Each path is a new rotation, seen through one point. The rows after it are directions, each followed by how far the rotation turns it, in deg/step (0 if it stays put).
Each turn is a multiple of 5 degrees from 10 to 175, or 0.
Each row of a path follows its step; steps can be skipped.
path 1
step 0: [ 0.43 -0.35  1.12 -3.29  1.12 -1.21  2.62 -0.92  0.57  3.00  0.04  3.15
  0.74  0.28 -1.57  1.89  1.95 -2.58  1.12 -0.36  1.11 -1.43  0.36  0.41
 -0.30 -0.90  0.16 -0.49 -1.30  0.54  3.10 -2.28 -0.16  0.91  1.96  2.19
  0.64  1.60  0.17  2.54  2.48  2.33 -1.59 -1.03  1.15  0.81 -2.44 -0.02
  0.88  1.21  0.25 -0.47 -0.24  0.08 -3.71  0.12  1.17  1.02]
step 1: [-2.16  1.29  1.14 -0.96  2.55  2.66 -0.62 -1.99  1.13  0.51 -0.25  2.30
  1.80 -1.11 -2.30  0.47 -0.59  2.05 -1.00 -1.98 -1.46 -0.42  1.56  0.78
 -2.39 -0.32  3.22  0.31  1.16 -0.83 -0.84  1.51  1.53 -1.27  0.59  0.48
  0.50 -0.30 -0.73 -1.20 -0.17  0.20  1.01  0.03  4.22  1.42 -0.65  2.12
 -0.17 -3.32  1.73 -0.92 -1.03  2.70  0.30  0.51  1.96  1.22]
step 2: [ 1.45 -0.93  1.13 -3.62  1.17  0.58 -0.05 -1.80  1.66 -1.08  0.30  2.55
  1.73  1.79 -1.96  1.23  0.99 -0.87  4.28 -0.27  1.17  3.10  0.30  0.61
  0.99 -2.28 -0.41  0.22 -3.08  0.07  0.67  0.29  0.30 -0.12 -0.72 -0.05
 -2.03 -0.59  0.07  3.22  0.03 -0.23 -0.67 -2.48  2.57  1.11  0.24 -0.36
 -2.49  1.75 -1.63  0.10  0.47  0.05  0.23  2.88  0.91  0.32]
step 3: [-1.33 -0.35 -1.74 -1.66  2.06 -2.02  1.29  0.22  1.25  0.12 -0.31  2.61
  3.19 -0.92 -0.91  0.60  0.88  0.57 -1.00 -2.16  0.89 -0.86  1.74 -1.61
 -2.18  1.64  2.24  2.06 -1.28 -1.00  3.86 -0.71  2.55  1.39  0.88 -0.49
 -1.65  0.79 -0.38  0.87  2.31 -0.61 -0.68 -0.10  2.66 -0.74 -0.02  0.35
  0.99 -2.91  1.43 -0.47 -1.17 -1.95 -1.18 -2.58  1.79  0.51]
step 4: [-0.52 -1.19  1.41  0.86  2.76  2.64  0.70 -2.58 -1.04  1.86  1.35  2.30
 -0.55  1.74 -3.25 -0.33 -1.73 -1.50  3.31  0.81  0.54 -0.62 -0.30  2.42
 -1.64 -2.42  1.14 -0.48 -2.48 -0.12  1.00  0.51  0.81 -1.97 -1.21  1.42
 -0.82  1.55 -1.37  0.82 -1.55  0.88  0.46  1.11  1.55  1.99  0.44 -1.08
 -1.64 -3.16  0.74 -2.48 -0.21  0.65 -1.04  1.21  0.77 -0.37]
step 5: [-0.37  1.12  0.50 -2.56 -0.05 -1.75  1.44  0.05  1.74  0.43 -0.71  2.71
  1.96 -1.85 -0.48  3.31  0.60 -0.23  1.86 -1.24 -0.66  2.07  3.33  0.61
 -0.22  0.48  1.34  1.06  0.28 -0.86  2.25  0.11  0.99  0.38  1.23 -0.19
 -1.32  0.48 -0.83  1.58  1.02 -1.15 -3.18  0.10  1.74  2.79  0.19  2.37
  1.67 -0.08 -0.67  0.54 -0.54  0.87 -2.38  4.24 -1.25 -1.47]
step 6: [ 0.41  0.16  0.23 -1.32  1.25 -0.25 -1.06 -2.37  1.64 -0.11 -0.50  0.79
  0.64 -0.10 -1.08 -2.51 -0.41 -0.23  1.24 -0.87 -0.15 -0.64 -0.10 -0.20
 -0.61 -0.14  3.19  1.63 -1.92  0.31  0.28  0.32  5.17 -1.13 -0.90  1.06
 -0.46  0.38  0.32  0.97  0.79  0.63  2.76 -0.55  3.83  2.34  0.80  2.28
 -2.12 -1.45  1.43 -3.06  0.10 -2.95  1.75 -1.38 -0.60  0.50]
step 7: [-0.73 -1.84 -1.45  0.87  0.23 -0.49 -0.08 -1.90 -0.01 -1.39  2.05  0.42
  1.15  1.79 -3.04  1.79  2.39 -0.62  0.68 -1.12  2.29  1.29  2.33  2.18
 -0.18 -2.37  0.66  1.45 -1.44 -0.96  1.42 -1.77  2.01  2.06 -0.39 -0.28
 -3.34  0.32 -2.25  2.56 -1.34  0.70 -3.11  0.75  0.16  0.85  0.80 -1.25
 -0.53 -2.43 -0.30 -0.44  1.79  0.69 -1.99  2.57 -0.06  0.44]
step 9: [-2.32  0.33  1.57 -0.26 -0.67  1.27  0.37 -3.65 -0.24  2.25  0.78 -0.02
  0.34  1.89 -0.65  0.97  2.58 -1.05 -0.70 -0.56 -1.26  0.92  0.88  2.18
 -1.49 -0.84  1.38  0.02 -0.30  0.46 -1.72  0.27  4.77  0.53 -0.92  1.52
  0.21 -0.59 -2.54  0.37  0.46  1.82  1.63 -0.38  3.31  3.22  0.21  1.27
 -0.53 -0.62  0.79 -1.01  1.21  1.73 -2.16  2.93  0.85  1.43]
[ 0.19  0.23  0.04  0.48  0.09  0.65 -0.13 -0.02  0.42 -0.09  0.14  0.24
 -0.26 -0.35 -0.62 -0.06 -0.20  0.17 -0.05 -0.05  0.62 -0.49  0.54 -0.81
 -0.73 -0.76 -0.04 -0.11  0.59  0.48 -0.24 -0.06  0.18  0.31 -0.25 -0.80
  0.26  0.01  0.32  0.57  0.10  0.85 -0.59  0.57 -0.76  0.28 -0.33 -0.11
 -0.53 -0.33  0.17 -0.20 -0.19  0.58 -0.08 -0.40 -0.07 -0.26]  115
[ 0.18  0.29  0.26  0.14 -0.07 -0.06 -0.17  0.13 -0.74  0.62 -0.32  0.13
  0.27 -0.84 -0.32  0.44  0.70  0.08  0.13  0.15  0.37  0.35 -0.70  0.31
 -0.61 -0.15  0.09  0.00 -0.54 -0.05  0.45 -0.32  0.34  0.24 -0.57 -0.32
  0.06 -0.60  0.86 -0.47  0.39 -0.35  0.34 -0.32 -0.54 -0.09 -0.70  0.95
  0.11 -0.27  0.19  0.23 -0.01 -0.29 -0.03 -0.35 -0.57  0.13]  135
[ 0.34 -0.04 -0.67 -0.51  0.60  0.16  0.41 -0.83  0.15 -0.09 -0.04 -0.44
 -0.71 -0.14  0.21  0.17 -0.22  0.19  0.59 -0.19 -0.25 -0.46  0.20  0.00
 -0.06 -0.09 -0.32  0.59 -0.03 -0.32 -0.35 -0.09 -0.10  0.05  0.04  0.55
  0.15 -0.05  0.56 -0.41  0.13 -0.36  0.90 -0.48 -0.65  0.23 -0.10 -0.40
 -0.75 -0.56  0.06 -0.32 -1.14 -0.06  0.39  0.18 -0.27 -0.03]  160
[-0.28 -0.52 -0.32 -0.55 -0.02 -0.34  0.05  0.32 -0.49  0.07  0.04 -0.39
  0.48 -0.39 -0.74  0.13 -0.22  0.01  0.03  0.05  0.75  0.33  0.74  0.09
  0.14 -0.12  0.47  0.15  0.04  0.39 -0.37 -0.08  0.31 -0.09  0.79  0.34
  0.19  0.18  0.66 -0.06 -0.01  0.00 -0.06  0.45 -0.54 -0.14 -0.41 -0.34
  0.21  0.80 -1.00  0.45 -0.51 -0.62 -0.59  0.52  0.31 -0.13]  145
[ 0.64  0.14  0.04 -0.18 -0.35  0.08  0.21  0.30  0.16 -0.46  0.23  0.68
 -0.38 -0.24  0.14 -0.23 -0.21  0.18  0.57 -0.02  0.68  0.23 -0.57 -0.25
 -0.24 -0.19 -0.08  0.75 -0.06 -0.92 -0.02 -0.29 -0.60  0.00 -0.20  0.14
  0.06 -0.13 -0.71  0.09  0.37  0.06 -0.37 -0.25 -0.15 -0.17  0.28  0.60
  0.23  0.13 -1.46  0.44 -0.16  0.47  0.14  0.46 -0.12 -0.55]  130
path 2
step 0: [-1.66  2.01  0.14 -0.13 -0.76  0.06  1.11  1.59 -1.04 -1.52  2.88 -0.81
  1.78  0.75  0.11  0.02 -2.18  1.35 -0.10 -0.96 -1.33 -2.23 -1.29  1.07
  0.38 -0.83  1.99  0.52 -2.29 -0.84  1.48  1.71 -0.02 -1.28 -1.10 -0.74
  1.17  0.63  0.68 -1.10  3.79 -1.23 -1.96  1.52 -2.93  0.95 -2.53 -1.56
  2.65  1.82  0.88 -0.27  0.25 -0.35  0.40  2.09  0.71 -2.71]
step 1: [-1.63  1.24 -1.86 -1.16 -2.94  0.86  1.00 -0.80 -2.88 -0.91  0.10  1.65
 -0.01  1.58 -1.13  1.60  1.38 -0.46  1.48 -1.15  0.83  0.46 -0.17  0.02
  0.44 -0.24 -0.56  0.44  0.02  2.59 -1.04  0.37  1.99  0.16  0.01 -4.22
 -0.18  0.04  0.44  1.35  1.90 -0.68  2.73  0.63 -1.55 -2.63  3.22 -1.50
 -0.76 -0.21  0.09  0.84 -2.91 -0.52  2.43  0.86 -0.95 -1.26]
step 2: [ 0.00 -0.16 -0.42  1.63 -0.90  2.01  2.41 -1.80 -2.22  0.13  0.00  1.23
  0.97 -0.69  0.21  0.70 -0.54  1.25 -0.76  1.84 -1.07 -0.07 -0.81 -0.56
  2.71 -1.96  0.94 -2.94 -2.66  0.46  1.90  0.29  0.24 -2.57  1.93 -0.09
  0.44 -2.56 -0.28 -0.93  1.37  0.12 -0.84  1.89  1.52  1.21  2.52  2.65
 -1.36 -1.69  0.87  2.23 -0.84  2.56 -2.43  1.32  0.99 -0.02]
step 3: [ 1.47 -0.39 -1.03 -0.60 -3.18  1.04  0.76 -0.16 -0.36 -0.25  0.13  1.64
 -0.18 -0.29 -0.13 -1.84  1.10  1.59  1.89  1.51 -3.01 -1.05 -1.43 -3.30
 -1.01 -0.21 -2.19  3.53 -0.81  0.77  2.05  2.17  0.43  0.48  0.82  0.88
 -0.39  0.69  0.37 -0.62  0.84  1.09  1.44 -0.74 -0.93 -0.57 -2.93  1.43
 -1.88 -1.61 -3.27 -1.10 -1.20  0.88 -0.43 -1.10  1.59 -1.60]
step 4: [ 2.75  0.06  0.19  1.00 -0.61 -1.54  0.89 -2.35  1.37 -2.36  1.45 -0.46
  0.98  1.24 -2.51 -1.58 -0.86  0.21  1.29 -1.27  0.81  0.90  1.31  0.21
  0.97 -0.72 -1.09 -2.44 -2.20  1.29  1.26  1.53 -0.97 -1.26  1.47 -1.18
 -2.24  0.71 -0.33 -1.71  0.84 -2.62 -2.61 -1.25  0.18 -2.41 -1.27 -1.19
  1.74  1.60 -2.58  1.25 -1.59  1.30 -0.64 -1.57 -1.70  0.40]
step 6: [-0.91 -0.56  0.35 -1.16 -0.73 -0.66  1.50 -1.35 -0.91  1.11  1.20  1.55
 -0.39  1.25  1.30 -2.84  0.56  0.29  1.38 -3.85  0.97  0.25 -0.34  2.16
 -2.97 -3.01  0.78  1.36 -1.95  3.02  2.15 -0.62  0.60  0.54  1.28 -0.59
  0.80 -0.15  1.98 -0.99 -1.13 -1.33 -2.03  1.31  0.20 -0.06  3.21  0.52
 -2.14  0.73  0.14 -2.61  0.31  1.03 -1.50  0.61  0.88  1.10]
step 7: [ 1.62  0.62  0.97 -3.41 -2.91 -1.31 -0.32 -2.75 -0.65 -0.74 -0.91  0.33
 -0.31  1.34  2.17 -0.77 -1.66  2.06  1.47  0.70 -1.32  2.74 -2.39 -1.40
  1.66  0.35  2.23 -0.20  0.95  0.31  1.33 -0.92  1.74  1.87  0.13 -2.63
 -0.58 -0.91  0.41 -3.65  0.86  1.94 -0.44  0.04  1.05  1.72 -0.68 -0.91
  0.85 -0.23  1.07  1.81  1.24 -1.19 -1.19 -0.66  1.01 -0.38]
step 8: [-1.23  2.96  0.21  0.41 -2.32 -0.02 -1.47 -0.30 -0.74  3.70  1.19 -0.91
  1.05  1.10 -0.33 -1.60 -1.15  1.63 -0.15 -0.15 -0.94 -1.59  0.19 -1.74
 -0.51  0.53  2.24  1.22 -0.67  2.52 -0.85  0.12  1.71 -1.81 -0.79  1.27
 -0.15 -0.75 -0.34 -0.54  4.02 -2.43 -1.66 -3.39  1.67  0.64 -1.01 -0.20
 -0.19  1.43 -1.04 -0.65 -2.93 -0.59  0.20  1.00  0.03  1.55]
step 9: [ 1.61  2.16  1.59  1.77 -0.78 -1.04  0.41 -0.05  1.00 -0.01  0.61  0.83
 -1.37  1.22 -0.47 -2.46  0.32 -0.48 -2.64 -0.43 -1.52 -1.01 -2.25  0.20
  3.15 -2.73 -1.10 -2.28  0.18 -0.40  0.10 -0.77  1.95  1.14 -1.08 -2.57
  0.21  2.17 -0.81 -0.44  1.31  0.78  0.16  0.58 -1.81 -1.38  2.28 -1.48
 -0.66  0.31 -0.07 -0.44 -3.62  0.45  2.23 -0.73  3.07  0.07]
[ 0.58 -0.15  0.32  0.38 -0.24  0.31  0.73  0.02  1.02  0.41 -0.04 -0.12
 -0.13 -0.99 -0.41 -0.77  0.03 -0.02  0.10  0.09  0.07 -0.34  0.29 -0.38
  0.18 -0.31 -0.53 -0.17  0.48 -0.27 -0.39 -0.13 -0.50  0.12  0.26  0.22
 -0.21 -0.18 -0.03  0.33 -0.02  0.73 -0.34 -0.56 -0.28 -0.45 -0.21  0.24
  0.20  0.59 -0.71  0.49 -0.11  0.82  0.46  0.11  0.31  0.03]  60
[ 0.07  0.50  0.01  0.28  0.55 -0.49  0.38 -0.51  0.14 -0.17  0.13  0.09
 -0.05  0.30 -0.26 -0.29  0.06 -0.70 -0.16 -0.32  0.41 -0.48 -0.66  0.01
 -0.91 -0.06  0.40  0.55  0.12  0.36 -0.24 -0.23  0.08 -0.57 -0.21 -0.89
 -0.29 -0.35 -0.44 -0.20 -0.82  0.15  0.30  0.42  0.13 -0.71 -0.11  0.06
 -0.35 -0.19 -0.08  0.42 -0.65  0.45  0.05 -0.69 -0.26  0.61]  145
[-0.19 -0.09 -0.11 -0.49  0.54 -0.88  0.46  0.40 -0.35 -0.32 -0.62  0.03
 -0.03  0.80  0.19 -0.34  0.55 -0.03  0.21  1.07 -0.89  0.53  0.06 -0.51
  0.04  0.27 -0.15  0.13  0.50 -0.08 -0.25  0.09 -0.10  0.40  0.35 -0.59
 -0.21  0.73 -0.08  0.23  0.22  0.60  0.01 -0.03 -0.21 -0.36 -0.09  0.14
 -0.05 -0.16  0.56  0.00  0.00  0.27  0.70  0.16  0.56  0.24]  175
[-0.28  0.34  0.20  0.16 -0.01 -0.57 -0.37 -0.02  0.10 -0.35  0.40 -0.23
  0.35  0.19  0.71  0.15 -0.42 -0.85  0.21 -0.22 -0.25 -0.76 -0.16 -0.12
 -0.06  0.31 -0.32  0.03 -0.10  0.00 -0.12  0.26 -0.22  0.18 -0.35  0.36
 -0.21 -0.49  0.75  0.36  0.70  1.24  0.12  0.04  0.14  0.54 -0.55  0.47
  0.26 -0.43  0.35  0.71 -0.11  0.25 -0.71  0.41 -0.04 -0.16]  145
[ 0.27 -0.37  0.50  0.33  0.01  0.23 -0.38  0.19 -0.36  0.14  0.10  0.45
  0.15 -0.46 -0.65  0.21 -0.79 -0.35 -0.07  0.75 -0.08 -0.13  0.10 -0.06
  0.97 -0.52  0.51  0.33  0.21  0.91  0.63 -0.10 -0.29  0.10 -0.06 -0.11
  0.29  0.26 -0.30  0.23  0.25  0.42  0.09 -0.48 -0.03 -0.21 -0.16 -0.18
 -0.44 -1.13  0.00 -0.05 -0.80 -0.34  0.03  0.12 -0.09  0.55]  55
[ 0.12 -0.19 -0.41 -0.60 -0.17  0.22  0.11 -0.83  0.31 -0.14  0.11 -0.19
  0.39 -0.14 -0.47 -0.10  0.28 -0.02  0.38  0.43 -0.07  0.41  0.18  0.07
 -0.27  0.46  0.80 -0.06  0.08  0.49  0.15 -0.07  0.03  0.20  0.24  0.61
  0.98 -0.58  0.14  0.47 -0.33  0.51  0.24  0.33  0.11  0.41  0.31 -0.12
 -0.82 -0.07  0.12  0.17  0.32  0.45 -0.49 -0.67  1.12 -0.17]  85
